In the data rows, the value 128 means zero.
Here are some points, each followed by its number:
[117 161 105 121 129 135 131 133 134  91 110 147 119 132 116 100 141 132 155 136 144 141 118  95 122 154 137 154 120 134 155 150 111 131 119 116 125 127 132 102 110 142 137 140 155 132 143 132 140] 0
[124 145 130 117 130 129 128 115 135 120 113 148 158 113 116 106 140 120 146 136 123 146 116 107 119 137 130 142 115 118 166 172 138 133 126 117 119 124 128 112 131 158 139 160 142 154 159 120 134] 1
[125 140 114 137 123 134 135 121 117 117 126 136 132 133 123 106 139 128 138 131 129 148 114 122 122 138 123 136 134 127 136 150 121 136 125 128 118 121 126 113 129 140 125 135 139 125 129 140 126] 2
[130 161 105 119 121 134 132 130 141 106 111 156 136 133 111 100 152 124 156 131 120 153 125 115 120 149 132 155 118 121 150 170 119 127 116 123 126 137 126 112 120 150 141 145 156 140 139 124 131] 3
[136 151 122 123 116 135 135 104 124 129 117 159 176 129 102  94 166 116 153 129 117 182 110 115  98 149 121 157 125 111 154 203 127 140 117 130 120 126 121 105 133 173 153 169 154 150 148 117 126] 4
[131 145 126 122 132 140 132 123 132 110 107 131 142 122 113 113 139 124 136 132 132 140 115 107 121 145 134 138 121 129 153 145 127 132 134 121 126 122 127 106 123 143 142 141 138 144 146 129 137] 5
[122 140 124 124 105 122 119 108 118 164 134 163 151 142 126 111 152 119 156 131 108 167 134 140  97 126 124 158 120 109 130 182 128 139  85 138 134 151 137 143 132 140 145 153 146 119 129 111 124] 6
[113 152 113 113 103 116 108 130 143 154 143 171 116 147 134 128 141 127 167 126 106 143 160 146 106 114 143 167 100 108 120 156 125 123  68 134 137 175 144 168 122 117 139 140 155 111 117 107 124] 7
[130 146 122 140 103 140 138  92 101 164 119 146 171 150 114 106 171 121 150 132 110 183 124 138  87 144 125 158 133 117 134 182 121 146  91 153 134 135 128 121 131 145 163 149 139 123 138 120 125] 8
[137 134 136 124 126 134 132 116 132 128 110 124 151 122 115 118 145 121 131 132 126 143 124 120 112 141 139 134 120 125 147 138 125 133 127 132 130 128 127 116 130 138 156 139 128 146 145 124 134] 9
[137 154 117 100 118 117 112 140 177 138 126 170 136 123 117 129 140 119 157 121  91 133 159 147 123 120 141 159  94  98 145 166 142 108  98 122 133 168 132 157 129 139 147 147 153 153 141 101 125] 10
[126 153  89 154 107 153 159 121 110  93  97 120 121 162 106  85 177 132 141 128 136 175 113 117 116 172 133 142 146 148 114 139  86 147 122 152 137 130 117  93 108 130 140 110 147 107 106 153 132] 11
[146 165  94 127 114 145 144 134 145  97 101 145 135 136  94  93 172 126 149 121 116 171 121 120 111 162 131 150 128 122 143 169 110 128 125 133 133 138 115  98 120 151 148 136 157 143 129 131 129] 12
[146 170  96 121 115 146 146 131 154  90  96 157 148 134  88  88 176 121 156 121 114 173 121 117 113 165 134 157 123 119 150 182 113 126 130 130 126 139 114  96 120 164 151 148 165 155 135 126 128] 13
[121 163  71 162 101 164 169 118 102  80  86 120 114 172  99  69 191 136 148 128 138 192 105 110 116 189 133 153 153 155 108 144  71 153 119 159 134 127 115  83  99 131 141 103 159  92  98 163 135] 14
[134 139 107 137 113 143 154 121 121 109 104 123 134 148 112  99 162 126 134 128 133 160 124 123 117 156 132 140 140 136 120 133 101 135 130 145 136 131 118 110 115 130 145 122 142 122 115 138 130] 15
[146 167  88 125 119 156 160 132 147  70  84 145 147 135  84  78 177 121 150 124 125 171 113 109 124 177 129 149 135 129 146 169 103 126 147 131 123 126 104  83 114 163 146 136 164 151 132 133 128] 16
[144 152 101 119 117 145 148 129 143  86  99 148 143 138  94  92 171 116 149 122 128 167 119 112 115 166 132 154 130 125 131 163 104 129 140 133 123 132 111 100 117 155 146 144 162 138 119 123 128] 17
[153 167  96 114 128 145 142 143 173  81  89 144 140 119  88  96 164 123 148 121 108 153 125 116 130 164 140 147 117 120 159 163 119 116 140 124 128 138 111  97 117 160 150 136 157 168 143 127 132] 18
[139 149 106 125 117 140 146 123 142 101 101 142 145 136  99  98 165 121 147 124 120 165 126 123 119 155 135 144 127 123 133 156 111 127 131 140 127 135 114 108 122 150 151 138 150 144 128 128 128] 19
[145 152 103 125 114 136 150 130 144  93 107 144 140 138  97  93 172 126 149 124 127 174 123 120 115 161 134 148 129 126 134 160 104 128 134 137 130 137 113 101 117 150 153 140 156 145 122 130 128] 20
[141 155 105 122 119 146 144 125 146 109 102 146 148 133  97 103 163 123 147 122 111 158 126 127 120 154 133 148 124 119 142 161 120 125 127 135 130 138 115 111 121 151 150 137 151 146 135 124 128] 21
[152 173  86 115 120 150 154 138 173  76  81 152 149 130  81  89 175 120 152 116 105 165 129 118 130 170 139 155 118 118 153 171 114 114 141 129 127 139 105  95 114 165 154 136 168 169 139 127 129] 22
[151 160  95 125 120 157 162 125 145  82  80 135 158 133  81  82 180 121 144 123 118 176 111 113 120 177 132 147 136 126 154 169 106 131 147 135 127 123 103  80 116 166 159 135 157 158 138 134 131] 23
[146 162  98 116 114 144 149 128 152  94  94 154 153 135  89  88 173 116 153 120 115 171 126 116 116 164 132 160 122 115 143 175 113 125 131 133 125 138 111 104 117 163 154 147 164 151 131 118 126] 24
[143 170  89 125 111 152 150 128 148 100  93 150 143 142  89  87 180 127 157 123 106 176 126 125 114 168 137 159 124 119 148 174 108 130 116 139 131 142 115 100 113 152 159 133 162 144 133 132 129] 25
[150 165  94 115 120 149 150 138 164  81  84 150 144 130  86  88 172 120 150 121 113 163 128 117 125 167 135 151 122 121 148 164 112 117 142 131 128 141 109  99 114 158 152 137 162 159 132 124 130] 26
[143 161  88 138 113 158 169 131 141  71  78 122 127 150  88  83 185 129 142 125 132 172 120 112 120 182 146 143 134 144 132 137  88 134 144 147 135 134 111  84 104 139 160 115 154 137 115 147 136] 27
[148 172  90 118 111 151 152 130 150  88  90 158 149 137  85  81 181 122 158 124 111 177 122 119 116 170 131 159 125 118 148 179 107 127 129 133 126 140 111 100 115 160 153 142 170 148 131 125 128] 28
[143 163  87 117 120 145 145 136 160  84 102 157 141 135  92  96 163 123 153 115 109 160 125 126 139 159 128 153 128 119 135 171 117 116 135 128 119 135 104 106 117 164 134 140 167 149 127 125 124] 29
[167 161  97 103 131 147 140 149 184  79  95 161 153 109  80 101 157 114 142 109  93 150 122 129 142 154 121 140 121 107 155 182 137 106 160 112 116 133  98 103 131 181 135 147 164 181 139 116 121] 30
[144 136 127 121 128 130 136 131 145 118 114 132 142 124 113 119 144 120 131 125 123 143 130 125 119 140 132 136 124 121 140 146 127 126 138 128 130 131 123 114 130 145 149 140 135 149 134 121 129] 31
[137 161  99 118 110 138 135 136 154 112 109 159 129 148 105 107 165 121 158 120 109 159 146 135 115 149 143 164 114 114 124 158 110 119 109 141 134 157 125 130 118 141 155 136 159 133 119 117 127] 32
[141 143 125 132 133 141 141 123 130 121 107 128 151 122 116 118 143 126 130 132 123 142 125 125 115 145 131 134 134 119 155 142 128 126 137 133 123 120 128 102 132 148 154 141 128 151 150 132 130] 33
[ 38  17 255 146 249  25  20 142  51 217 255  63  52   4 255 255   0 177  22 178 181   0  93  99 224   0  74   0 127 138 191   0 255 125 173  15  55  21 220 181 195  63   0 123   0 100 201 180 137] 34
[ 16  14 255 137 255   4   0 160  49 196 255  87  24   0 255 255   0 177  25 185 203   0  78  77 252   0  50   0 127 139 194   4 255 114 187   0  35   0 228 182 201  74   0 140   6  92 207 181 135] 35
[131 123 123 130 124 135 137 131 130 119 123 116 118 139 119 128 137 129 124 123 136 128 130 132 130 135 133 119 133 140 107 111 116 129 133 137 141 133 119 129 121 118 129 114 127 122 112 126 127] 36
[140 136 125 132 127 139 144 121 130 118 101 121 147 129 114 111 151 121 129 130 130 146 123 118 116 150 137 136 129 128 141 137 119 133 138 137 130 125 125 105 125 140 154 133 130 143 136 130 135] 37
[150 158 108 114 124 138 139 128 160 114 102 148 156 123  98 107 158 119 147 123  99 154 133 131 123 150 136 150 115 112 154 167 129 118 127 128 129 141 116 115 125 154 152 138 150 162 145 121 126] 38
[153 144 125 128 125 147 149 124 141 112  93 125 159 125  98 110 161 122 130 128 124 154 125 123 109 156 138 136 128 120 155 145 120 129 142 136 129 126 120  97 129 150 172 140 132 161 147 127 133] 39
[146 137 126 138 122 146 147 121 125 126 104 114 148 132 109 122 155 130 123 126 122 149 126 130 109 149 137 127 137 126 143 131 116 133 133 143 131 125 123 102 128 138 163 127 124 143 137 135 129] 40
[149 170  98 101 120 138 127 141 179 104 103 172 151 121  89 103 161 115 161 116  93 154 136 130 123 147 132 160 106 103 157 190 135 111 118 119 129 154 112 122 125 168 146 153 167 171 145 103 123] 41
[153 151 119 116 125 143 139 128 155 107  98 144 155 126  95 109 161 119 143 123 115 155 129 126 115 156 138 146 120 116 149 158 121 120 138 133 124 135 117 108 127 156 164 145 146 161 141 117 127] 42
[ 32   0 255 174 250  29  42 145  19 183 255  37  31  20 255 252   0 178   0 170 217   0  65  89 247   0  47   0 166 168 142   0 237 136 215  22  46   0 199 157 192  61   0  99   0  68 157 203 129] 43
[154 146 114 112 124 130 135 137 158 113 116 150 147 121 104 116 150 120 137 118 106 148 133 135 124 140 125 142 123 107 140 158 131 113 138 126 124 136 115 119 129 154 143 143 147 156 131 118 122] 44
Which three points above are nearest to each new point by angle, seen from the average point of the numbered points? Their numbers follow each, nearest first.
[136 143 108 108 117 129 129 130 155 117 122 154 142 131 107 114 151 119 150 118 110 147 132 131 130 138 130 153 115 117 129 164 126 121 119 126 130 144 114 132 121 147 134 138 156 144 127 112 125] 10 32 41
[144 132 106 124 103 134 129 134 145 144 137 144 128 150 113 137 153 125 138 108  96 145 154 167 123 125 129 144 131 114  95 139 123 118 108 152 139 156 114 152 127 128 135 117 138 119  99 116 113] 7 32 36
[139 127 132 137 123 135 140 122 124 138 118 114 138 135 120 132 142 131 122 125 125 137 132 135 117 137 134 127 134 131 127 119 121 130 128 143 140 130 126 122 125 122 150 120 120 132 130 130 129] 36 40 9
[137 148  96 104 119 133 126 146 168 109 118 155 119 136 108 122 143 122 149 112 101 130 147 140 143 130 133 146 112 121 116 143 128 108 118 125 138 157 112 147 117 133 123 119 157 134 114 110 124] 10 32 7
[149 135 119 116 113 134 129 133 149 141 117 134 132 139 109 135 153 126 135 117 108 139 152 151 112 135 139 140 121 118 116 128 123 116 112 146 149 156 123 141 122 125 159 122 131 138 119 110 125] 7 10 32
[167 158 105 102 119 149 140 138 185 111  89 154 166 117  80 114 171 112 145 110  81 150 141 141 125 148 136 147 110 103 156 177 140 109 136 127 135 150 103 117 129 166 158 141 154 181 145 105 124] 38 41 42
[124 142 123 118 133 136 132 123 138 111 108 133 140 121 117 112 138 121 139 135 126 132 119 108 131 142 138 140 118 130 155 146 128 130 130 119 124 124 125 114 119 141 137 136 140 144 148 127 136] 5 1 0
[127 110 132 135 119 130 134 123 118 145 130 108 117 148 132 145 133 130 116 125 138 119 140 143 123 125 133 122 136 143  93  94 118 130 122 147 149 135 126 142 122 101 135 105 114 109 106 124 129] 36 43 15
[144 129 116 120 108 130 129 138 144 141 138 145 125 143 119 132 145 126 134 113 102 142 150 164 123 122 125 134 128 110  98 137 125 119 116 144 133 156 120 153 131 125 130 125 139 119  98 115 113] 7 36 10
[103  87 133 202 106 149 182  91  21 128 117  45 105 187 149 109 154 146  88 144 200 161  98 115 104 159 128  97 190 191  58  46  60 181 142 183 143  90 131  90 109  70 134  73  90  41  68 186 138] 15 36 11
[135 114  99 129 135 146 143 134 135  81 113 105 114 136 107 122 134 122 112 112 143 116 106 116 166 148 114 114 150 161  87 110 114 121 165 125 141 109  89 113 115 134  91  95 136 126 102 133 126] 36 15 43
[122 125 111 137 120 132 133 135 126 118 126 121 105 146 131 124 133 131 127 126 130 130 132 136 140 134 130 128 136 140  98 108 111 129 125 138 133 136 124 133 120 112 118 106 131 104 100 136 127] 36 15 2
[148 151 104 112 132 139 142 137 165  82 102 142 143 118  94 104 153 121 139 118 114 145 120 117 142 155 132 137 120 125 143 154 123 114 154 120 120 126 105 106 121 158 135 132 153 162 135 125 127] 30 18 22
[147 161  88  94 110 143 122 141 181 100 112 181 146 132  84 102 170 110 168 106  86 159 134 137 134 143 126 163 106 106 129 202 130 113 115 120 130 160  96 139 123 168 125 148 180 156 123  97 117] 41 29 38
[137 126 127 134 125 136 139 119 123 132 119 122 144 134 121 125 142 121 123 126 124 141 127 135 121 137 127 132 141 128 125 132 125 130 133 140 132 125 121 120 130 137 142 130 125 131 127 127 125] 36 40 37
[152 136 113 113 119 143 132 142 159 109 106 135 126 140 100 127 158 117 138 116 120 132 142 135 124 150 141 144 122 127 110 128 114 115 130 138 143 150 112 132 119 131 150 122 140 139 117 111 128] 32 36 31
[ 98 108 117 197 111 156 171  92  39 129 109  61 111 172 145 103 148 144 101 143 169 157  96 116 116 158 128 107 179 180  89  74  78 174 125 169 139  97 131  91 111  88 125  77 101  55  94 183 138] 15 11 2
[146 140 133 100 131 138 119 133 166 133 111 149 160 108 105 135 138 114 139 119  99 122 138 136 124 127 135 139 107 106 159 162 150 114 125 116 132 142 117 136 135 154 148 148 139 171 160  98 125] 10 44 38
[133 122 117 120 119 132 128 140 144 130 121 119 109 147 120 147 137 128 127 116 128 112 151 143 136 131 139 133 126 140  91  97 116 117 117 142 154 151 118 150 114 108 134 101 127 118 106 111 129] 36 7 15
[139 125 128 122 127 133 127 132 134 120 125 125 127 131 117 129 135 123 126 121 132 129 127 126 124 135 126 128 132 132 119 128 125 126 135 130 134 129 118 128 126 132 130 130 130 132 122 119 125] 36 43 34
[145 153 106 113 116 138 131 128 153 118 111 157 154 124 100 106 158 119 151 119  99 156 127 130 119 143 126 148 116 110 148 181 132 122 119 125 126 140 114 122 127 159 140 145 156 154 141 115 123] 41 38 44
[145 137 129 128 124 143 143 123 131 127 108 127 153 130 110 119 153 121 129 126 119 148 128 132 111 143 133 132 132 120 141 143 125 131 135 137 128 128 121 113 131 143 154 137 129 143 136 124 126] 40 37 9
